(in the rows, 128 means zero)
Rows swapped in pairs by one turn or mirror: which row each one swaps with
The rows were stretched afterwards, more along some directions than others.
q_513: [138 127  94 140 116 126 180 208 154 103 118  92 149 133 133 101 115 119
 110]
q_813: [164 119  86 151 104 126 136 208 105 114 131 112 134 133 136 111 153 132
 136]
q_634: [112 107  86 108  90 132 128 180 135 134 130 119 104 159 125 116 138 142
 151]
q_224: [124 170  94 115 108 140 142 172 119 102 154 132 128 127 111  96 139 125
 123]
q_89: [110 138 106 130 121 137 145 164 137  99 156 130 120 151 105 107  96 118
 145]
q_153: [114 117 132 133 152 131 154 154 162  92 137 116 139 147 129 108 130 125
  97]
q_401: [135 126  87 151 102 127 151 206 114  83 129 105 115 141 129 106 116 131
 140]
q_162: [115  97 138 139 124 132 109 163 111  97 134 117 120 163 138  91 138 116
 110]
q_704: [153 118  93 144 113 137 147 186 141 116 145 112 155 124 139 113 144 128
 141]
q_362: [124 119 160 154 125 114 126 151  97 113 130 115 117 160 132  82 143 108
  86]
q_863: [156 123 101 152 118 130 168 200 139  86 137  91 165 142 134  91 136 132
 132]
q_895: [136 119 115 161 105 130 138 158 149 118 133 125 120 144 148 109 142 129
 113]
q_972: [104  72  93 139  95 132 134 188 153 130 119 112 114 149 137 123 131 146
 131]
q_717: [126 124 159 163 126 121 136 168 143 105 134 101 134 164 125  69 127 140
 107]
q_124: [142 126  96 153 112 115 149 153 128  81 128 107 137 139 144 112 145 135
 134]
q_727: [117 134 106 151 103 119 101 158 107  91 135 122 116 142 127  98 160 135
 131]
q_840: [121 106  97 145  92 108 144 176 120  87 116  96 151 136 120  78 119 121
 136]
q_926: [135 150 112 148 108 135 128 178 143 145 141 137 108 131 120 117 133 145
 113]
q_414: [125 130 104 129 117 142 148 179 138 150 129 144 121 136 167 100 144 105
 112]
q_673: [128 129 116 128 117 126 121 179 113 129 145 132  96 157 114 123 130 125
 131]
q_545: [130 118 126 121 114 122 165 146 130 126 124 132 125 162 149  94 159 126
  98]
q_87: [150 113  91 119 116 126 145 211 136 102 142 117 125 141 127 154 152 157
 139]
q_353: [140 116 118 151  98  89 158 170 128 100 130 100 124 162 118  94 113 131
 113]
q_233: [133 116 126 164 117 140 126 164 122 124 119 140 129 133 156 106 123 120
 143]
q_311: [137 135  66 149  73 113 137 191 120  86 130  99 120 126 112  94 135 118
 123]
q_930: [107 102 105 107 108 126 129 150 124 113 139 109 136 167 130  93 167 130
 113]
q_892: [ 98 106 124 129 123 144 117 161 159 146 121 136 123 141 140 119 126 129
 118]
q_878: [110 154  96 182 122 131 158 187 155 103 140 110 123 137 119  95 107 117
 128]
q_449: [147 101 154 156 136 133 135 171 143 117 123 111 145 158 139  94 116 122
 125]
q_346: [131 109  68 122 102 130 171 195 163 119 116 102 151 126 133 132 115 136
 140]
q_376: [128 144 111 131 123 147 164 163 182 133 143 107 149 144 123  94 120 141
 143]
q_795: [167 129 115 152 100 119 167 194 130 138 125 123 128 161 127 103 137 134
 147]
q_45: [111  90 113 134 111 123 114 152 115 110 129 118 124 144 136  89 144 100
 109]
q_236: [142 105  82 113 110 131 159 185 162 128 131 115 152 137 133 136 111 142
 148]
q_335: [ 95 131 111 140 112 141 133 164 140 117 128 106 146 144 129  84 149 133
 131]
q_639: [124 139  91 154 117 133 153 189 102  90 143 118 126 134 131 106 131 114
 124]
q_829: [116 110 107 126 114 138 137 152 119 114 117 113 122 145 151 123 134 120
 134]
q_973: [131  96  81 139 109 132 150 214 137  86 136 101 150 147 122 113 114 138
 160]
q_627: [130 164  98 177 108 133 128 188 113 116 139 145 101 132 127  98 113 115
 136]
q_852: [121 126  85 134 117 164 144 189 153 156 128 125 135 137 150 100 134 143
 141]
q_942: [110 113 107 133 116 138 126 170 151 146 120 137 135 143 135  97 126 122
 126]
q_321: [108 124 115 104 112 114 152 161 151 111 143  98 149 145 123  73 125 109
  92]
q_472: [107  99 136 138 140 128 119 142 132  97 148 114 136 154 129  92 129 121
 100]
q_261: [116 139 106 135 106 142 122 157 124 153 129 146  96 138 136 108 144 116
 106]
q_723: [126 130  76 118  94 123 163 176 150 123 143 106 135 138 115 113 135 142
 118]
q_629: [100 100 137 126 132 138 128 178 153 123 136 124 119 160 141 119 123 130
 101]
q_881: [142 146  97 128 125 155 141 162 129 121 145 125 141 135 142 111 154 122
 133]
q_874: [121 117  74 130  92 114 158 178 138 114 127 113 111 139 119 116 124 135
 108]
q_136: [106  98 122 101 107 128 119 161 146 135 133  91 135 162 115  84 126 147
 112]
q_367: [134 133 102 139 131 128 179 179 159 117 150 113 140 153 121 115 122 135
 132]
q_372: [142 133 104 153 108 140 143 191 158 121 128  97 136 116 115 107 107 131
 130]
q_16: [139 107 120 149 100 102 129 187 120 116 132 103  91 164 124 137 120 134
 128]

Swapped with q_401: q_717
Swapped with q_449: q_973
Swapped with q_124: q_727
Swapped with q_16: q_878
Swapped with q_895: q_311

Rows swapped in pairs by one turn or mirror: which row each one swaps with
The rows were stretched afterwards, more along some directions than others.
q_149: [ 96 124 146 115 100 125 130 110 132 111 117 123 139 120 100 123 137 129
 135 131]
q_566: [147 100 156 115 123 144 138 147 132 132 146 141 156 116 125 108 147 132
 127 144]
q_857: [119 113 128 135 143 122 112 126 121 104 124 121 131 114 118 124 114 137
 128 142]
q_696: [131 152 129 112 123 127 129 117 126 132 130 129 127 129 153 127 145 127
 137 118]
q_448: [141 140 133 127 155 114 111 147 101 125 121 138 116 145 143 143 105 119
 111 155]
q_920: [129 108 138 116 109 120 122 138 118 121 118 140 134 139 127 135  97 132
 104 158]
q_747: [122 128 136 120 121 131 120 144 123 110 114 130 110 137 119 126 123 142
 131 131]
q_240: [129 149 188 104 120 127 124 147  88 124 111 163 135  98 120  97 161 115
 130 143]
q_578: [112 133 139 143  96 139 127 114 117 151  87 137 122 106 112 145 120 137
 106 125]
q_163: [124 110 120 120 124 124 143 117 138 123 133 138 126 129 127 106 164 127
 161 119]
q_985: [121 122 150  92 121 134 138 145 126 126 152 155 112 129 136  98 162 116
 146 130]
q_227: [142 135 132  95 146 124 139 133 137 127 146 132 117 146 157 123 151 126
 146 121]
q_229: [119 129 149 119 145 121 114 119 126 123 117 121 160 113 111 125 122 138
 127 145]
q_595: [161 114 163 130 106 147 151 136 112 128 157 127 135 126 121 113 136 134
 135 147]
q_172: [128 118 144 118  88 120 146 119 129 135 128 124 144 108 107 104 149 132
 137 142]
q_196: [119 146 154 129 142 117 112 132 109 150 107 140 129 104 114 129 126 107
 110 136]
q_527: [143 119 145 138 118 124 123 130 117 140 132 131 154 125 101 128 112 129
 101 145]
q_339: [123 110  98 142 110 113 121 117 158 147 126 119 147 151 133 160 104 129
  97 133]
q_652: [129 123 152 110 104 156 137 140 115 131 127 129 111 110 108 112 154 130
 139 114]
q_877: [116 130 129 110 124 139 117 143 113 132 141 143 104 122 135 110 146 120
 128 119]
q_34: [155 136 138 125 169 119 126 138 125 118 135 124 120 151 160 138 126 118
 131 141]
q_265: [147 107 158 120 115 140 127 160 123 132 122 157 142 124 115 122 130 122
 103 146]
q_18: [159 118 120 119 113 132 152 121 146 153 130 121 126 137 137 146 132 127
 127 120]
q_880: [130 168 170 128 164 124 108 138  98 114 110 154 128 113 144 112 143 110
 128 147]
q_958: [106 138 109 127 126 110 112 113 133 120 114 108 139 125 128 135 138 136
 136 116]
q_738: [126  95 109 111 136 127 144 125 149 141 156 128 115 151 143 129 125 129
 130 128]
q_189: [119 117 114 142 112 114 133 122 158 117 133 119 163 144 115 129 126 132
 116 132]
q_155: [117 103 138 137  98 118 138 126 150 130 142 125 151 137 124 132 126 128
 120 159]
q_739: [144 109 142 134  83 132 135 143 111 126 137 125 151 130 108 119 139 137
 125 140]
q_495: [136 128 128 105 137 130 133 120 114 132 134 117 109 105 118 114 124 128
 152 127]
q_865: [146 115 144 125  79 135 155 131 131 148 120 149 148 131 131 121 152 130
 118 125]
q_420: [132 117 150 117 116 146 129 130 131 111 119 140 135 122 124 118 135 147
 133 146]
q_186: [124 103 110 133  78 131 149 109 145 155 142 118 132 129 109 134 118 139
 119 120]
q_529: [129 121 146 118 106 119 137 112 126 147 124 134 128 127 119 141 111 129
 124 147]
q_900: [116 136 127 144 146 124 111 126 138 123 115 115 131 123 120 140 126 139
 146 130]
q_825: [133 165 145 111 147 129 122 135 103 114 134 134  96 132 144 123 114 121
 135 131]
q_675: [126 121 131 106 133 136 140 126 150 128 129 130 115 134 122 115 159 129
 156 138]
q_676: [145 131 141 108 157 143 132 135 144 125 142 145 122 125 145 116 145 120
 145 128]
q_116: [108 124 131 115 129 118 110 139 122 134 125 134 135 117 116 117 141 124
 116 128]
q_700: [122 154 117 133 144 117 122 115 115 142 134 108  97 133 139 141 125 112
 132 118]
q_13: [124 133 117 116 125 121 129 128 111 128 132 109  96 132 135 131 141 126
 141 112]
q_708: [134 151 145 112 155 122 124 127  97 129 135 117 113 103 122 119 127 112
 137 145]
q_757: [117 142 124 129 131 114 109 120  99 129 115 118 117 108 122 117 127 126
 128 149]
q_465: [121 133 152 101  93 153 151 128 119 139 112 149 101 104 124 114 162 125
 142 113]
q_360: [130 109 116 124 106 135 139 125 150 162 125 126 128 145 136 159 115 137
 109 115]
q_132: [142 128 130 110 141 142 147 114 139 135 123 138 103 131 148 132 137 128
 130 125]

Swapped with q_900: q_155
Swapped with q_865: q_652
Swapped with q_920: q_495
Swapped with q_857: q_529

